Here are some rows, each followed by its group. Groups can overlap.
array([-0.71,  0.45,  0.39,  0.99,  0.28,  0.15, -1.23, -1.34, -0.83, -0.93, -0.61,  0.00,  0.96,  1.46,  0.33,  0.66, -1.22, -1.26, -0.39,  0.04,  0.13, -1.16,  0.79,  0.13,  1.12]) CH
array([-0.88,  0.63,  0.21,  0.31,  0.78,  0.45, -1.02, -1.30, -1.41, -1.55, -0.24, -0.43,  1.26,  1.50,  0.16,  0.31, -1.19, -0.77, -0.54,  0.18, -0.74, -0.54,  1.27,  0.47,  0.46]) CH
array([-1.04,  0.01, -0.93, -0.16, -1.33,  1.62,  0.54,  0.53,  0.91,  1.05,  0.74,  0.37, -0.24, -0.71, -1.22, -0.28,  0.40,  1.77,  0.35,  0.48, -0.60, -0.61, -0.39,  0.82, -0.42]) DL
array([-0.39, -0.62, -0.81,  0.66,  0.79, -0.13,  0.35,  0.86,  0.46,  0.54, -1.05, -0.99, -0.98, -1.11, -0.37, -1.58,  1.82, -0.61,  1.09,  1.04,  0.15, -0.26, -0.77, -0.93,  0.02]) ZP
array([ 1.15, -0.35,  0.70, -0.86, -0.69,  0.38, -0.42, -1.07, -0.80, -0.44,  0.17,  0.59,  0.53,  0.84,  0.61,  1.15, -1.13,  1.19, -1.57, -1.20, -0.69,  0.41,  0.14,  0.89, -0.31]) NR
array([ 1.06,  0.02,  0.98, -1.24, -1.39, -0.28, -0.56, -0.79, -0.74, -0.19,  0.70,  0.94,  0.10,  0.88,  1.07,  0.89, -0.85, -1.00, -1.48, -1.02,  0.60, -0.06,  0.39,  1.71,  0.04]) NR
array([-0.92, -1.19, -0.87, -0.06,  0.46,  1.46,  1.08,  1.25,  1.32,  1.15, -0.41,  0.05,  0.13, -0.76, -0.66, -0.51,  0.78,  1.09, -0.12,  0.47, -0.62,  0.14,  0.34, -1.06, -0.36]) ZR
array([-1.21,  0.35,  0.33,  0.33,  0.41,  0.44, -1.00, -1.07, -0.25, -0.73, -0.74,  0.08,  1.29,  1.31, -0.13,  0.91, -0.61, -0.70, -0.45, -0.40,  0.46,  0.24,  0.84, -0.56,  0.42]) CH
array([-0.39, -0.01, -1.06,  0.02, -0.87,  1.47,  1.09,  0.72,  0.04,  0.82,  0.03,  0.41, -0.22, -0.85, -1.27, -0.74,  0.35,  0.83,  0.91,  0.74, -0.49, -0.26, -0.31,  0.14, -1.00]) DL
array([-0.75,  0.53,  0.03,  0.91,  0.84,  0.38, -1.07, -1.24, -0.30, -1.31, -0.54, -0.05,  2.27,  1.09,  0.20,  0.42, -1.08, -0.90, -0.30, -0.01,  0.36, -0.39,  1.01,  0.05,  0.91]) CH
array([-1.26,  2.05, -0.89, -0.03,  0.37, -0.82,  0.22,  0.99,  0.92,  0.47,  0.13, -1.06, -1.05, -1.00, -0.66, -1.81,  1.35,  0.07,  1.01,  1.23,  0.08, -0.20, -1.25, -0.80,  0.06]) ZP
array([ 0.14,  1.29,  0.12,  1.16,  1.50, -0.66, -1.15, -0.69,  0.63, -0.78,  0.82,  1.01,  0.83,  0.29,  0.27,  0.44, -0.47, -0.31, -0.42,  0.00,  1.15, -0.40, -0.25,  1.02,  1.07]) HD
array([ 1.38,  0.45,  1.66, -1.41, -0.60, -0.74, -1.49, -0.54, -1.51, -1.02,  1.84,  0.75, -0.94,  0.65,  0.71,  1.28, -1.21, -1.23,  0.33, -2.69, -0.13,  0.86,  0.45,  0.11,  0.90]) MT
array([-0.78, -0.75, -0.73,  0.25,  0.51, -0.87, -0.45,  1.15,  0.27,  1.13, -0.70, -0.52, -1.24, -1.12, -0.32, -1.19,  1.21,  1.92,  0.76,  0.71,  0.03,  1.09,  0.43, -1.38, -0.10]) ZP
array([-0.82, -0.43, -0.89,  0.07,  0.28, -0.34,  0.02,  0.91,  0.71,  0.61, -0.20, -0.88, -1.16, -1.26, -0.74, -1.31,  0.88,  0.51,  1.34,  1.01,  0.42,  1.15, -0.30, -1.09, -0.33]) ZP
array([-0.61, -0.27, -1.23,  0.26,  0.62, -0.90,  0.33,  1.11, -0.16,  0.64,  0.05, -0.48, -0.85, -1.67, -0.94, -1.66,  1.55,  0.09,  1.62,  0.68,  0.52, -0.39, -0.41, -1.04, -0.35]) ZP
array([ 0.08,  1.07,  0.23,  0.31,  2.27, -1.02,  0.23, -0.87, -0.11, -0.74,  0.11,  0.76,  1.40,  0.38,  0.03,  0.23, -1.13, -1.17, -0.62,  0.31,  0.58, -0.51, -0.64,  0.85,  0.74]) HD
array([-0.08,  1.30, -2.04,  0.89,  1.71, -0.36, -0.01, -0.71, -0.15, -0.98, -0.39,  0.44,  1.43,  0.45,  0.10,  0.23, -0.57, -0.51, -0.50,  0.04,  1.18, -0.78, -0.84,  0.76,  0.49]) HD
array([ 0.00, -0.48, -0.76, -0.05,  1.81, -0.30,  0.27,  1.00,  0.29,  0.59, -0.38, -0.97, -1.15, -1.65, -0.53, -2.79,  1.40,  0.19,  1.21,  0.29,  0.26,  0.69,  0.18, -1.49, -0.33]) ZP
array([-0.65,  0.50, -0.02,  0.88,  0.91, -0.15, -1.20, -0.98, -0.45, -1.48, -0.60,  0.04,  0.95,  1.47, -0.08,  0.74, -1.02, -1.64,  0.11,  0.35,  0.36,  0.57,  1.03, -1.36,  1.10]) CH
array([-0.88, -0.79, -1.15, -0.04, -0.12, -0.65,  1.12,  1.15,  0.26,  0.79,  0.07, -0.61, -0.89, -0.84, -0.71, -1.24,  1.04,  0.70,  0.76,  0.89,  0.01, -0.81, -0.41, -0.98, -0.36]) ZP
array([ 0.43, -1.13, -0.79, -0.68,  0.29,  1.23,  2.14,  0.62,  1.20,  0.86, -0.22, -0.26,  0.42, -0.60, -0.16, -0.98,  0.28,  1.37, -0.08,  0.26,  0.06, -0.21,  0.29, -0.12, -0.05]) ZR
array([-0.41, -0.26, -1.06, -0.39, -1.76,  1.15,  0.07,  0.49,  0.79,  1.07, -0.18,  0.64, -0.44, -1.55, -1.22, -0.92,  0.29,  0.90,  0.30,  0.19, -1.29,  0.21, -0.34,  0.01, -0.51]) DL
array([-0.74, -1.73, -1.15, -0.03,  0.17,  1.37,  1.92,  1.18,  1.59,  0.71,  0.01, -0.15,  0.62, -0.13, -0.75, -0.52,  0.62,  1.37, -0.52,  0.65,  0.33,  0.14,  0.33, -1.10, -0.42]) ZR
array([-0.10, -1.43, -0.72, -0.21, -0.08,  1.36,  1.08,  0.94,  1.55,  1.02,  0.25, -0.75, -0.20, -0.50, -0.20, -0.76,  0.42,  1.64, -0.20,  0.79,  0.34, -0.11, -0.05, -0.65, -0.64]) ZR
array([ 2.01,  0.45,  1.97, -0.78, -0.19, -1.08, -0.46, -0.49, -1.16, -1.00,  1.72,  1.30, -1.18,  0.70,  0.92,  1.30, -1.21, -1.17,  0.28, -0.76, -0.05,  1.00,  0.33,  0.60,  1.05]) MT
array([-0.88, -1.11, -0.94,  0.76,  0.27, -0.60,  0.01,  1.16,  0.81,  0.99, -0.41, -0.77, -1.19, -0.45,  0.50, -1.24,  1.72,  0.92,  1.81,  0.68, -0.33,  0.41,  0.13, -1.14, -1.83]) FT
array([ 0.17, -0.29, -0.99, -0.14, -0.98,  1.93,  0.83,  0.51,  0.13,  1.04, -0.17,  0.32, -0.48, -0.93, -0.93, -0.43,  0.63,  1.15,  0.69,  0.76,  0.09, -0.09, -0.60, -0.19, -0.26]) DL
array([ 0.05, -0.74, -1.18, -0.03,  0.21, -0.44,  0.35,  1.24, -0.19,  0.43,  0.04, -0.70, -0.71, -1.09, -1.17, -1.43,  1.30, -0.54,  0.95,  0.52,  0.39, -0.31, -1.01, -1.19, -0.48]) ZP
array([ 0.09, -0.13, -0.81,  0.25, -0.82,  1.09,  1.01,  0.50,  0.03,  1.06, -0.26, -0.33,  0.00, -0.95, -1.64, -0.61,  0.50,  0.31,  0.62,  0.59, -0.68, -0.29, -0.07,  0.17,  0.52]) DL
array([-0.29, -0.10,  0.32,  0.61,  1.70, -0.05, -0.77, -0.80, -0.63, -1.56, -0.96, -0.58,  1.23,  1.15, -1.31,  0.63, -1.13, -0.61, -0.67,  0.19,  0.46,  0.25,  1.31,  0.02,  1.08]) CH
array([-0.19, -1.27, -0.90,  0.27, -0.43,  1.56,  1.64,  0.98,  1.43,  0.81, -0.23, -0.20,  0.25, -0.94, -1.25, -0.82,  0.57,  1.47,  0.02,  0.84,  0.12, -0.40,  0.82, -0.79, -0.85]) ZR
array([ 1.61, -0.13,  1.11, -0.64, -1.27, -0.65,  0.93, -0.74, -0.92,  0.03, -1.05,  0.41,  0.43,  1.07,  0.67,  0.89, -0.81, -0.75, -1.85, -1.37, -0.62,  0.56,  0.27,  0.94,  0.11]) NR
array([ 1.21,  0.09,  1.14, -0.78, -1.38, -0.17,  0.50, -0.79, -1.12, -0.12,  0.81, -0.01,  0.44,  1.02,  0.52,  1.20, -0.73, -0.90, -0.22, -1.69,  0.31, -0.04,  0.09,  1.92, -0.31]) NR
array([-0.51, -0.02, -0.52, -0.03, -1.13,  1.56,  1.62,  0.35,  0.14,  1.10,  0.02,  1.08, -0.51, -0.77, -1.11, -0.65,  0.07,  0.92, -0.03,  0.37,  0.04, -0.90, -1.20,  0.20,  0.03]) DL
array([-1.62,  0.85,  0.33,  0.09,  1.04,  0.02, -1.71, -1.23, -1.02, -1.32, -1.12, -0.48,  0.54,  1.54, -0.12,  0.47, -1.05, -1.19, -1.05,  0.04,  0.05, -0.10,  1.51,  0.36,  0.83]) CH
array([-0.23, -1.05, -0.99,  1.08, -0.47, -0.72,  0.40,  1.38,  0.99,  1.29,  0.76, -0.82, -1.21, -0.60,  1.43, -1.30,  0.88,  0.78,  0.44,  0.95, -0.20,  0.56, -0.56, -1.41, -1.00]) FT
array([-0.77, -1.12, -0.91,  0.90,  0.18, -0.89, -0.40,  1.32,  0.69,  1.23, -0.31, -1.34, -1.46, -1.06,  0.25, -1.32,  1.32,  0.27,  1.26,  1.24, -0.29, -1.48, -0.45, -0.92, -0.98]) FT
array([-0.20, -0.31, -0.82, -0.18,  0.25,  1.72,  1.41,  1.01,  1.68,  1.27, -0.26, -0.23, -0.19, -0.55, -0.71, -0.34,  0.61,  1.79,  0.19,  0.47, -0.30, -0.31,  0.32, -1.80, -0.28]) ZR
array([-1.15,  0.66, -0.78,  0.11,  0.22, -0.73, -0.15,  1.02,  4.10,  0.30,  0.42, -1.10, -0.69, -1.64, -0.99, -1.54,  0.90, -0.39,  0.74,  0.84,  0.33, -0.58, -0.22, -1.05,  0.11]) ZP
array([ 1.50,  0.77,  1.88, -0.98, -1.53, -0.95, -1.19, -0.86, -1.41, -0.74,  1.04,  0.23, -1.58,  0.99,  0.84,  2.08, -1.52, -1.68, -0.09, -1.96, -0.73,  0.74, -0.29,  0.05, -0.13]) MT
array([-0.78, -0.75, -0.84,  1.11,  0.50, -0.93,  0.05,  1.43,  1.29,  1.22, -0.45, -1.26, -1.40, -1.29,  0.73, -1.06,  1.44,  1.17,  0.97,  0.92, -0.53,  0.18,  0.35, -1.10,  0.03]) FT
array([-0.79,  1.09,  0.32,  0.54,  1.12, -0.82,  0.47, -0.69, -0.14, -0.77, -0.43,  1.33,  1.16,  0.32,  0.05,  0.24, -0.37, -0.22, -0.15,  0.52,  0.69, -0.34, -1.05,  0.64,  0.92]) HD
array([ 0.15, -1.27, -0.78, -0.01, -0.04,  2.40,  2.20,  0.95,  1.77,  1.25,  0.04, -0.88,  0.41, -0.42, -0.78, -0.30,  0.64,  1.28,  0.32,  0.83, -0.04, -0.60,  0.47, -1.64, -0.92]) ZR
array([-0.10, -0.09, -0.84,  0.96, -2.08,  1.42,  0.22,  0.49,  0.11,  1.26,  0.16,  0.35, -0.32, -1.01, -0.02, -0.54,  0.55,  0.78,  1.04,  0.58, -0.50, -1.19, -0.63, -0.17, -0.94]) DL
array([-0.31, -0.55, -0.60, -0.20, -1.15,  1.88,  1.67,  0.39,  0.08,  0.78, -0.29,  0.37, -0.50, -0.85, -1.13, -0.34,  0.10,  1.19,  0.56,  0.40, -0.95, -0.76, -0.40, -0.77,  0.09]) DL
array([ 1.93,  0.09,  1.88, -1.89, -1.29, -1.37, -0.44, -0.73, -0.24, -0.93,  1.29,  0.05, -0.77,  0.95,  0.99,  1.58, -0.79, -1.37, -1.05, -2.28,  0.15,  1.03,  0.24,  1.91,  0.73]) MT
array([-0.42,  1.14,  0.26,  1.06,  1.55, -0.97, -0.34, -0.79, -0.41, -0.73, -0.28,  0.99,  1.07,  0.45,  0.19,  0.66, -0.52,  0.18, -0.69,  0.25,  1.08, -1.13, -1.03,  1.33,  0.37]) HD
array([-1.08, -0.19, -0.85,  0.99, -0.08, -1.23,  0.74,  1.87,  1.07,  0.90,  0.63, -0.96, -0.46, -0.77,  0.59, -1.23,  1.38,  1.17,  1.58,  0.99, -0.48,  0.40, -0.39,  0.34, -1.10]) FT
array([-1.33, -0.65, -1.00,  1.07,  0.02, -0.62,  0.43,  1.50,  0.33,  1.54, -0.38, -1.06, -1.07, -0.80,  0.40, -1.07,  0.70,  1.06,  1.45,  0.56, -1.08,  0.59, -0.21, -1.25, -0.74]) FT
array([-0.77, -0.74, -0.75,  0.74,  0.06, -0.77,  0.35,  1.26,  0.95,  1.79, -0.48,  1.83, -1.46, -1.11,  0.42, -1.36,  1.85,  1.08,  1.48,  0.86, -0.30,  1.23,  0.32, -2.01, -1.78]) FT
array([-0.82,  0.17,  0.17,  0.41,  0.81,  0.30, -1.74, -1.07, -0.49, -1.51,  0.13, -0.26,  1.34,  1.13,  0.15,  0.63, -1.15, -0.92,  0.13,  0.24,  0.16,  0.48,  1.06,  0.04,  0.80]) CH
array([-0.14,  1.25,  0.11,  0.56,  0.48, -0.23, -0.27, -0.67,  0.15, -0.51,  0.04,  1.22,  1.15,  0.01, -0.38,  0.56, -0.06, -0.45, -0.94,  0.59,  1.39, -0.86, -0.71,  0.60,  0.09]) HD
array([ 1.91, -0.11,  1.81, -1.83, -1.31, -1.30, -0.44, -0.64, -1.14, -1.00,  1.21,  0.75, -0.71,  1.19,  1.24,  1.13, -1.28, -0.86,  0.03, -2.13, -0.27,  1.07,  0.27,  0.11, -0.20]) MT
array([ 1.20, -0.07,  1.09, -1.19, -1.07,  0.12, -0.36, -0.89, -1.42, -0.50,  0.47,  0.46, -0.02,  0.94,  1.17,  0.60, -0.84, -0.55, -1.69, -1.00, -0.11,  0.37,  0.19,  1.59,  0.17]) NR
array([-0.85, -1.06, -0.81, -0.19, -0.09,  1.00,  1.94,  1.08,  1.47,  1.14, -0.37,  0.26,  0.11, -0.49, -0.88, -0.78,  0.11,  1.02, -0.21,  0.52,  0.26, -0.46,  0.07, -0.90, -0.82]) ZR
array([ 2.64, -0.39,  1.08, -1.74, -0.83, -0.36, -0.56, -0.61, -1.45, -0.36,  0.51,  0.76,  0.87,  1.21,  0.88,  1.48, -0.76, -0.52, -1.72, -1.69, -0.64,  0.16,  0.27,  1.34, -0.08]) NR
array([-0.68,  0.83,  0.40,  0.44,  0.38,  0.66, -1.33, -1.39, -0.63, -1.72, -0.65, -0.15,  1.34,  1.22, -0.38,  0.71, -1.35, -0.90, -0.89,  0.33,  0.33, -0.51,  0.66,  0.19,  1.36]) CH
array([-1.03, -0.82, -0.85, -0.12,  0.35, -1.73,  0.76,  1.14,  0.38,  0.33, -1.00, -1.62, -0.69, -1.76, -1.09, -1.52,  1.27,  0.27,  0.96,  0.84,  0.86, -0.44, -0.23, -0.81, -0.75]) ZP
array([ 2.64,  0.12,  1.10, -0.46, -1.17, -0.58,  0.34, -0.94, -1.32, -0.56,  0.75,  0.84,  0.11,  0.83,  0.67,  0.93, -1.03, -0.53, -0.93, -1.20, -0.39, -0.04,  0.80,  0.33, -0.03]) NR
array([-0.44, -0.08, -1.10, -0.35, -0.65,  1.73,  1.17,  0.39,  0.26,  1.07,  0.21,  0.52, -0.49, -1.26, -1.21, -0.60,  0.78,  1.21,  0.34,  0.66, -0.19, -0.61,  0.10,  0.43,  0.05]) DL
array([-0.35, -0.04, -0.84,  0.14, -1.36,  2.92,  0.96,  0.59, -0.21,  1.24, -0.36,  0.73, -0.26, -0.90, -1.07, -0.10,  0.19,  1.02,  0.54,  0.85, -0.49, -1.14, -1.00, -0.42, -0.21]) DL
array([ 1.89,  0.57,  1.86, -2.15, -0.54, -0.62, -0.98, -0.82, -2.92, -1.16,  1.20,  0.82, -0.72,  0.76,  1.07,  1.76, -0.94, -1.57,  0.06, -1.94, -0.26,  1.80,  0.30,  0.33,  0.47]) MT
array([-0.67, -1.42, -1.55,  0.38,  0.00, -0.97, -0.43,  1.18,  0.95,  0.59, -1.72, -0.82, -1.24, -0.64,  0.56, -1.44,  1.70, -0.02,  0.79,  0.97, -0.52,  0.45, -0.29, -0.99, -0.69]) FT
array([ 0.17, -1.90, -0.52, -0.40,  0.19,  1.53,  1.53,  1.27,  1.50,  1.04,  0.00, -0.33,  0.25, -0.68, -0.42, -1.35,  0.06,  1.35,  0.99,  0.47,  0.79, -0.31,  1.20, -0.57, -0.31]) ZR
array([ 1.05, -0.39,  0.94, -0.94, -0.43, -0.76, -0.62, -0.80, -1.68, -0.45, -0.89,  0.19,  0.42,  0.89,  0.51,  1.21, -0.93, -0.61, -1.41, -1.23, -0.65,  0.72,  0.47,  2.02, -0.50]) NR
array([-1.37,  0.34,  0.13,  0.58,  0.64,  0.07, -0.21, -1.16, -0.55, -1.08, -0.95, -0.12,  1.29,  1.38,  0.02,  0.66, -1.14, -0.08, -0.17,  0.23,  0.04, -0.79,  0.66,  0.00,  1.18]) CH
array([-1.64,  1.00,  0.38,  0.08,  1.06,  0.79, -1.43, -1.11, -0.66, -1.32,  0.24, -0.39,  1.24,  1.18,  0.15,  0.60, -1.06, -0.78, -0.84,  0.52,  0.03, -0.26,  0.53,  0.07,  0.76]) CH
array([-1.24, -1.24, -1.87,  0.79,  0.54, -0.94,  1.52,  1.37,  0.86,  1.33, -0.42, -1.76, -0.99, -1.62, -0.25, -0.81,  1.12,  1.57,  1.19,  0.71, -0.88,  2.14, -0.13, -1.48, -0.59]) FT
array([-0.42,  0.06, -0.93, -0.40,  0.38, -0.63, -0.37,  1.32,  0.08,  0.00, -0.67, -0.48, -1.05, -1.32, -0.92, -1.45,  1.36,  1.10,  1.37,  0.48,  0.21,  0.00, -0.35, -0.68, -0.62]) ZP
array([-1.85, -0.43, -1.01, -1.05,  0.81, -0.58,  0.61,  0.89,  0.50,  0.70, -0.31,  0.00, -1.03, -1.46, -0.41, -1.59,  1.15, -0.50,  2.81,  0.87, -0.43,  0.24, -0.22, -1.16,  0.05]) ZP
array([ 0.98,  0.61,  1.19, -1.28, -1.17, -0.30, -0.10, -0.92, -0.84, -0.48,  0.23,  0.53,  0.23,  1.40,  0.64,  0.56, -0.99, -1.23, -1.50, -1.29, -0.04,  1.03,  0.85,  0.47,  0.19]) NR
array([-0.54, -0.84, -1.03,  0.50,  0.52, -1.22,  0.42,  1.35,  0.19,  0.66, -0.14, -1.09, -0.71, -1.32, -0.87, -1.23,  1.75,  0.37,  0.87,  1.11, -0.10, -0.32, -0.75, -1.29,  0.46]) ZP
Which 3 other groups have their centres nearest to the centre of group CH, nearest first?
HD NR MT
Which 5 groups are nearest to each row below, nearest first, going by the distance to the centre of the group?
array([-0.06,  1.33,  0.52,  0.48,  1.92, -0.79, -0.05, -0.85,  0.60, -0.87,  0.18,  0.73,  1.68,  0.24, -0.31,  0.65, -0.78, -3.97, -0.59,  0.20,  0.48, -0.53, -1.22,  0.68,  0.71]) HD CH NR MT ZP
array([-0.82, -0.80, -1.12, -0.14,  0.53, -0.43,  0.02,  0.93,  0.57,  0.44, -0.19, -1.06, -0.91, -1.08, -0.82, -1.45,  1.16,  0.95,  2.03,  1.08,  0.33, -0.44, -0.20, -0.76,  0.06]) ZP FT ZR DL HD
Group DL spreads out most along one direction. Which 3 other groups' directions of most spread are closest to that one, closest first?
MT ZP ZR
Which 3 other groups have their centres nearest to the centre of group DL, nearest first?
ZR ZP FT
Which 5 groups are nearest to each row below, nearest first, going by the average distance to the group's rows?
array([-0.20,  0.86,  0.44,  0.87,  1.59, -0.92, -0.10, -0.58, -0.14, -0.73, -0.02,  1.01,  1.00,  0.30,  0.18,  0.58, -0.60, -0.19, -0.59,  0.28,  0.10, -1.53, -1.53,  1.18,  0.57]) HD CH NR DL ZP
array([ 0.47,  1.00,  0.38,  0.58,  1.61, -0.29,  0.22, -0.97, -1.13, -0.94,  0.19,  1.12,  0.83,  0.18,  0.24,  0.02, -0.36, -0.11, -0.23,  0.24,  1.29, -0.67, -0.44,  0.70,  1.22]) HD CH NR DL MT
array([-0.15,  0.85,  0.06,  1.19,  1.66, -0.48,  0.25, -0.81,  0.53, -0.79,  0.70,  1.80,  1.58,  0.81,  0.18,  0.36, -0.22, -0.36, -0.40,  0.31,  0.88, -0.09, -0.77,  0.97,  0.45]) HD CH NR DL ZR
Which 4 groups are nearest to each row below, nearest first, going by the average distance to the group's rows?
array([-0.98,  0.71,  0.47,  0.71,  0.16, -0.32, -1.57, -1.35, -0.07, -2.18, -1.00,  0.50,  1.12,  1.29,  0.00,  1.02, -1.23,  0.75, -0.35,  0.18,  0.01, -0.44,  0.74, -0.31,  0.99]) CH HD NR MT
array([-0.44, -0.83, -0.91,  0.19,  0.01, -0.82, -0.37,  1.19,  0.41,  0.83, -0.15, -0.83, -0.89, -1.29, -0.39, -1.57,  1.29,  0.02,  1.17,  0.95,  0.20, -0.89, -0.61, -0.76, -0.04]) ZP FT DL ZR
array([ 1.23,  0.35,  1.06, -1.06, -2.21, -0.51, -0.66, -0.87, -0.90, -0.74, -0.62,  0.71,  0.35,  0.88,  0.87,  1.20,  0.80, -0.67, -1.19, -1.12, -0.49, -0.01, -0.39,  0.59, -0.32]) NR MT CH HD
Which 5 groups are nearest to each row below, nearest first, going by the distance to the group's nearest row?
array([-1.01, -0.57, -1.00, -0.22,  0.45, -0.61, -0.18,  1.14,  0.46,  0.52,  0.19, -0.63, -1.01, -1.59, -1.02, -1.31,  1.53,  0.42,  1.27,  0.84,  0.17, -0.37, -0.31, -1.28, -0.39]) ZP FT ZR DL HD
Which 4 groups are nearest to each row below, nearest first, going by the distance to the centre of the group?
array([-0.34, -0.04, -0.49,  1.35, -1.57,  1.95,  0.32,  0.53, -0.08,  1.16,  0.29,  0.03, -0.41, -1.04, -1.31,  0.20,  0.15,  0.58,  0.48,  0.70, -1.05, -0.10, -0.40,  0.89, -0.25]) DL ZR ZP FT
array([-1.27,  0.11, -1.17,  1.88, -0.06,  0.06,  0.61,  1.10,  0.02,  1.20, -0.28, -1.55, -0.72, -1.15,  0.12, -1.25,  1.25,  0.67,  1.01,  0.73, -0.73,  1.58, -0.27, -1.00, -1.05]) FT ZP DL ZR
array([-0.64, -0.46, -0.58,  0.30, -1.10,  1.17,  0.97,  0.69, -0.15,  0.82,  0.20, -0.66, -0.61, -0.92, -0.33, -0.25,  0.62,  0.86,  0.41,  0.65, -0.70,  0.25, -0.23,  0.17, -0.71]) DL ZR FT ZP
Group FT spreads out most along one direction. Which 3 other groups' directions of most spread are closest to that one, closest first?
CH MT ZP
Which 3 other groups have their centres nearest to the centre of group MT, nearest first?
NR CH HD
Which 3 other groups have their centres nearest to the centre of group NR, nearest first?
MT CH HD
Group ZP spreads out most along one direction. Which 3 other groups' directions of most spread are closest to that one, closest first?
MT NR FT
Which 4 groups are nearest to each row below, nearest first, going by the distance to the group's nearest row?
array([ 0.06,  1.38,  0.31,  0.69,  2.03, -0.79,  0.42, -0.84,  0.43, -1.14, -0.40,  0.36,  1.14,  1.23,  0.03,  0.60, -0.40, -0.31, -0.74,  0.21,  1.42, -1.02, -0.12,  1.81,  0.34]) HD CH NR MT
array([-0.57,  2.08,  0.26,  0.53,  0.96, -0.63, -1.05, -0.63,  1.74, -0.74,  0.08,  0.55,  1.12, -0.32, -0.27,  0.18, -0.11, -0.62, -0.63, -0.07,  1.09, -0.99,  0.50,  1.31,  0.46]) HD CH NR ZP
Which 3 other groups have their centres nearest to the centre of group FT, nearest first?
ZP ZR DL
Group NR spreads out most along one direction. Which 3 other groups' directions of most spread are closest to that one, closest first?
ZP ZR HD
Which 3 other groups have their centres nearest to the centre of group HD, nearest first?
CH NR DL
